In the rows, 128 means zero.
Each path below is one point turned by a fixed rotation once a step. After each direction that follows a path, write how fast that rotation turns it, in degrees each step (0 if it stays still).
Each turn is a multiple of 5 degrees from 10 to 175, or 0.
Each row of a path follows its step; steps can be skipped.
path 1
step 0: [137 113 123 131 127 128 127 130 127 121 135 127 132 129 123 124 122 133
 129 131 116 125 134 132 129 116 132 129 125 139 127 117 128 139 137 129
 129 121]
step 1: [131 127 136 127 130 132 126 133 117 120 121 122 127 133 118 119 122 121
 130 111 128 122 123 130 135 122 120 125 133 132 122 124 133 125 130 117
 125 126]
step 2: [135 125 123 123 127 129 122 126 120 115 128 131 135 125 127 131 129 134
 130 119 133 130 133 121 127 128 133 132 133 124 134 120 128 141 148 122
 125 130]
step 3: [132 126 121 126 147 125 125 139 123 129 121 125 137 129 121 117 136 131
 132 121 127 123 127 133 132 116 131 128 128 133 130 133 123 122 133 123
 125 131]
step 4: [130 122 119 122 133 132 127 120 116 128 130 119 118 128 128 129 134 135
 135 115 118 127 127 120 122 121 128 125 130 127 121 127 128 142 129 125
 121 126]
step 5: [133 126 119 131 131 127 130 138 127 130 130 118 140 122 120 126 132 130
 127 129 131 121 127 122 143 126 127 132 130 139 119 124 129 136 130 118
 128 116]
step 6: [129 134 119 128 123 131 112 125 124 126 126 122 126 130 117 126 135 119
 133 116 136 122 130 124 120 121 126 122 121 127 123 116 128 128 129 120
 125 128]
step 7: [136 133 119 130 125 132 126 125 121 129 125 127 143 125 130 118 135 129
 131 125 121 128 138 132 130 127 136 139 125 135 134 127 132 141 128 116
 129 131]
step 8: [136 138 120 127 145 136 122 131 123 132 124 134 124 125 120 132 130 133
 139 119 129 121 128 134 124 130 118 132 126 131 120 129 134 126 123 120
 128 127]
step 9: [126 120 109 121 124 133 130 123 122 129 126 119 131 125 125 123 137 135
 134 129 131 124 128 133 120 138 130 135 130 132 124 122 137 136 136 133
 128 124]
Directions:
[130 130 124 132 132 128 130 129 128 125 125 128 125 127 129 128 126 128
 132 130 125 130 128 128 127 125 130 129 127 128 129 132 128 130 126 131
 127 128] | 85
[127 127 129 129 129 126 131 127 125 128 129 128 131 125 128 129 128 127
 129 129 131 125 131 129 131 125 124 130 130 133 133 127 126 128 126 131
 130 128] | 155
path 2
step 0: [133 127 106 119 119 118 129 124 127 137 122 139 126 130 138 130 141 129
 129 128 134 121 127 126 135 129 125 120 134 134 134 130 126 135 124 128
 122 127]
step 1: [133 130 130 123 126 112 120 125 126 125 131 139 122 126 122 125 131 120
 119 135 132 118 136 126 123 124 135 118 134 133 127 121 132 117 132 134
 139 138]
step 2: [117 126 128 119 134 113 131 114 149 119 131 124 123 126 128 127 116 137
 132 130 134 125 129 132 127 130 126 121 129 136 130 126 130 129 124 126
 126 129]
step 3: [116 120 126 116 130 130 125 136 129 125 119 125 119 125 144 134 130 125
 121 131 121 133 134 129 138 132 125 113 138 129 122 121 126 128 124 129
 122 136]
step 4: [139 126 129 125 129 116 126 135 129 117 120 135 128 134 128 135 132 128
 136 122 139 127 135 125 141 124 131 129 139 128 137 124 135 126 125 135
 116 133]
step 5: [124 132 135 123 119 117 116 124 123 122 128 133 141 118 131 122 131 135
 132 137 134 123 123 125 127 139 130 117 136 139 127 131 132 134 130 137
 127 133]
step 6: [124 127 130 117 135 117 131 128 129 126 126 122 124 127 122 126 130 126
 119 134 132 132 132 135 122 135 113 122 137 137 131 127 127 112 130 138
 122 116]
step 7: [126 131 124 126 136 125 133 129 133 117 127 121 132 133 137 135 133 132
 123 127 127 123 124 128 135 137 136 112 125 129 131 111 134 123 139 121
 117 125]
step 8: [125 132 118 122 130 118 125 133 125 117 119 147 128 123 143 131 143 135
 128 124 129 126 130 134 132 124 119 125 121 132 133 127 129 132 124 133
 130 126]
step 9: [132 128 126 127 124 114 128 125 126 121 128 132 137 119 129 134 127 116
 128 133 141 125 129 138 127 125 129 119 143 119 125 121 136 125 129 135
 141 126]
Directions:
[128 129 125 121 127 129 124 126 129 130 129 128 131 126 131 127 129 128
 130 127 127 130 128 127 128 132 127 128 123 128 128 130 127 130 128 126
 127 130] | 140
[132 127 127 130 131 131 128 129 130 130 123 130 131 130 134 126 126 128
 126 127 127 127 130 129 130 127 129 129 128 131 127 126 129 128 126 127
 126 127] | 90
[128 130 129 129 127 129 128 124 132 127 130 126 130 126 129 130 127 131
 130 126 133 126 129 123 131 127 131 130 129 126 128 125 127 126 130 126
 127 125] | 140
[131 131 129 129 128 127 127 124 128 128 127 127 129 129 127 131 129 122
 129 128 128 125 126 124 125 129 128 126 128 131 126 132 124 128 126 131
 128 127] | 80
[128 127 127 125 130 123 128 125 128 125 129 131 128 128 129 131 130 129
 126 131 129 130 130 128 131 127 127 125 130 132 124 127 132 129 131 129
 126 127] | 0
path 3
step 0: [139 133 132 123 123 135 128 115 118 140 121 131 130 131 130 130 130 132
 137 114 118 129 131 122 130 127 137 132 125 132 118 122 127 131 120 130
 141 132]
step 1: [136 120 131 125 134 125 130 127 119 128 128 122 124 123 125 131 135 135
 136 122 132 134 125 144 127 132 141 123 141 124 138 134 138 124 122 130
 134 125]
step 2: [135 125 129 129 129 133 115 126 138 130 130 136 131 121 123 127 127 124
 122 120 130 128 124 127 138 130 142 137 131 139 125 133 126 127 123 136
 142 140]
step 3: [132 125 122 122 121 117 118 139 119 123 127 118 130 129 137 123 129 138
 128 133 123 134 130 137 138 126 126 125 136 126 126 140 130 134 122 134
 135 138]
step 4: [132 134 113 140 129 130 120 124 131 125 125 132 121 123 124 122 127 124
 126 121 132 129 135 136 137 118 129 133 133 122 115 127 122 114 124 131
 126 136]
step 5: [129 129 113 122 122 127 125 136 120 118 129 128 127 131 135 126 133 124
 131 119 126 143 137 130 126 138 123 128 125 137 123 131 130 126 122 142
 126 121]
step 6: [134 130 119 139 125 132 140 143 137 128 130 136 127 118 124 132 125 131
 124 130 132 130 133 131 129 130 135 122 142 121 119 118 122 130 125 135
 124 125]
step 7: [129 121 126 134 129 139 120 135 120 127 129 128 140 118 143 127 130 124
 135 124 126 130 131 118 130 131 131 121 117 131 121 130 121 133 116 129
 119 124]
step 8: [125 123 116 133 129 132 138 134 126 133 126 120 128 127 122 142 132 142
 126 124 124 117 127 135 134 128 133 120 131 132 117 125 136 129 120 120
 120 125]
step 9: [146 125 123 121 135 143 131 116 128 129 126 133 130 130 139 130 130 118
 131 123 134 124 130 122 129 133 133 118 125 130 117 135 137 128 128 124
 127 133]
Directions:
[127 129 124 128 131 127 131 125 123 128 127 126 125 131 127 127 126 126
 130 124 125 127 128 128 130 128 128 131 127 126 126 128 132 125 128 126
 128 125] | 90
[129 128 129 126 130 129 132 127 130 125 125 128 128 124 127 130 124 129
 127 131 130 131 125 128 127 127 130 132 125 125 125 128 128 125 127 129
 126 131] | 155
path 4
step 0: [123 126 126 122 118 129 131 127 142 115 137 122 132 128 125 124 123 128
 126 125 124 124 123 122 126 119 131 123 138 127 125 132 114 133 129 114
 119 124]
step 1: [126 111 114 128 127 124 132 136 138 124 131 123 125 133 127 132 128 130
 123 118 123 134 134 119 121 129 128 126 139 121 138 125 122 135 121 134
 130 133]
step 2: [130 119 126 141 121 133 130 143 121 124 140 131 127 123 128 120 127 128
 116 121 124 125 135 129 135 128 135 120 129 124 123 129 130 141 127 136
 125 128]
step 3: [130 131 122 134 129 117 131 138 136 126 131 121 122 117 128 131 132 131
 133 133 123 124 135 129 123 127 141 115 126 140 119 133 130 134 127 135
 126 120]
step 4: [128 131 123 130 130 129 118 133 134 130 128 138 136 126 140 134 129 141
 135 128 122 137 124 132 126 125 143 132 135 137 123 120 126 141 122 129
 126 127]
step 5: [117 135 130 136 118 139 118 130 147 124 135 120 132 135 135 124 128 130
 127 127 130 122 123 125 131 128 135 121 135 134 128 123 124 126 130 124
 124 132]
step 6: [132 119 111 127 130 143 127 128 141 122 135 127 125 136 138 128 133 124
 123 128 129 132 134 125 116 135 126 125 133 132 127 133 124 121 122 133
 123 129]
step 7: [132 121 117 129 128 138 132 142 126 122 135 132 133 124 130 118 132 120
 121 127 126 127 127 125 129 120 138 127 142 118 118 133 129 125 128 120
 126 121]
step 8: [127 121 116 120 119 119 131 141 131 125 128 116 119 125 126 140 124 131
 131 131 121 121 131 129 130 121 139 119 137 123 126 129 124 128 131 131
 121 127]
step 9: [131 121 121 140 122 123 126 137 130 132 135 140 137 127 130 138 116 135
 125 123 116 129 131 129 125 119 133 131 130 132 132 126 122 135 129 138
 123 129]
Directions:
[127 126 127 127 129 130 126 127 128 127 128 126 129 132 127 126 131 128
 123 127 129 131 131 124 129 126 124 126 126 130 128 124 126 128 127 124
 128 127] | 70
[128 131 126 128 127 123 126 130 127 127 131 128 124 127 127 129 128 125
 126 124 125 130 131 129 129 124 126 129 127 124 129 127 130 129 128 130
 126 126] | 55
path 5
step 0: [132 120 134 121 126 117 125 122 123 122 128 116 123 131 131 129 123 132
 137 116 125 128 135 134 131 128 136 131 119 120 119 130 127 111 120 140
 126 124]
step 1: [129 137 132 137 123 120 126 116 122 124 137 124 121 123 132 137 145 139
 131 131 116 137 128 135 124 132 126 116 136 121 127 131 135 132 130 130
 130 127]
step 2: [130 135 134 121 129 120 126 144 124 125 122 131 129 134 128 125 133 132
 127 129 126 145 124 116 121 138 140 132 127 127 131 134 142 129 118 122
 130 123]
step 3: [115 128 126 129 137 127 121 126 132 113 120 128 127 130 124 127 129 128
 135 127 129 130 126 122 131 133 132 118 125 123 120 107 140 119 128 131
 118 136]
step 4: [139 128 126 138 118 121 120 129 135 122 126 117 124 128 110 127 132 136
 120 122 122 125 129 120 126 130 138 122 132 123 122 122 116 133 124 137
 137 131]
step 5: [119 130 127 126 125 120 127 126 137 134 135 123 130 124 135 132 142 126
 131 121 132 133 125 113 123 128 131 131 149 137 128 126 127 121 122 117
 134 132]
step 6: [130 129 137 130 130 142 117 124 143 131 123 126 132 134 121 126 128 128
 119 122 122 128 118 121 126 125 127 125 124 143 133 125 146 133 124 120
 120 129]
step 7: [127 120 119 132 132 121 116 121 144 121 119 118 126 129 135 123 127 122
 126 121 128 126 125 129 137 122 134 146 119 121 121 127 123 126 125 127
 130 128]
step 8: [129 126 128 131 118 122 128 109 137 137 133 132 113 120 128 139 124 126
 125 121 116 127 132 126 126 114 129 123 135 126 125 128 131 121 129 133
 130 117]
step 9: [127 135 143 125 124 122 117 124 123 127 133 123 125 129 139 130 123 137
 128 118 131 135 118 138 122 128 135 134 131 134 137 139 132 132 117 120
 128 119]
Directions:
[129 127 129 130 126 127 132 125 129 127 128 129 130 129 128 128 131 130
 129 125 127 130 130 129 127 132 125 130 130 131 135 129 128 128 125 127
 126 129] | 90
[130 127 123 127 125 126 127 127 125 130 128 125 125 125 126 128 129 126
 128 127 129 129 127 130 126 126 128 126 134 126 131 131 129 127 129 129
 131 129] | 100
[130 127 128 125 131 126 129 126 130 129 132 127 128 126 130 127 127 130
 128 128 123 129 127 129 133 126 125 131 126 129 128 132 132 127 129 130
 129 127] | 45
[128 128 133 127 127 129 127 128 127 129 130 125 130 129 129 126 131 128
 129 129 126 128 125 127 127 130 126 124 129 127 129 131 124 125 130 123
 129 125] | 90
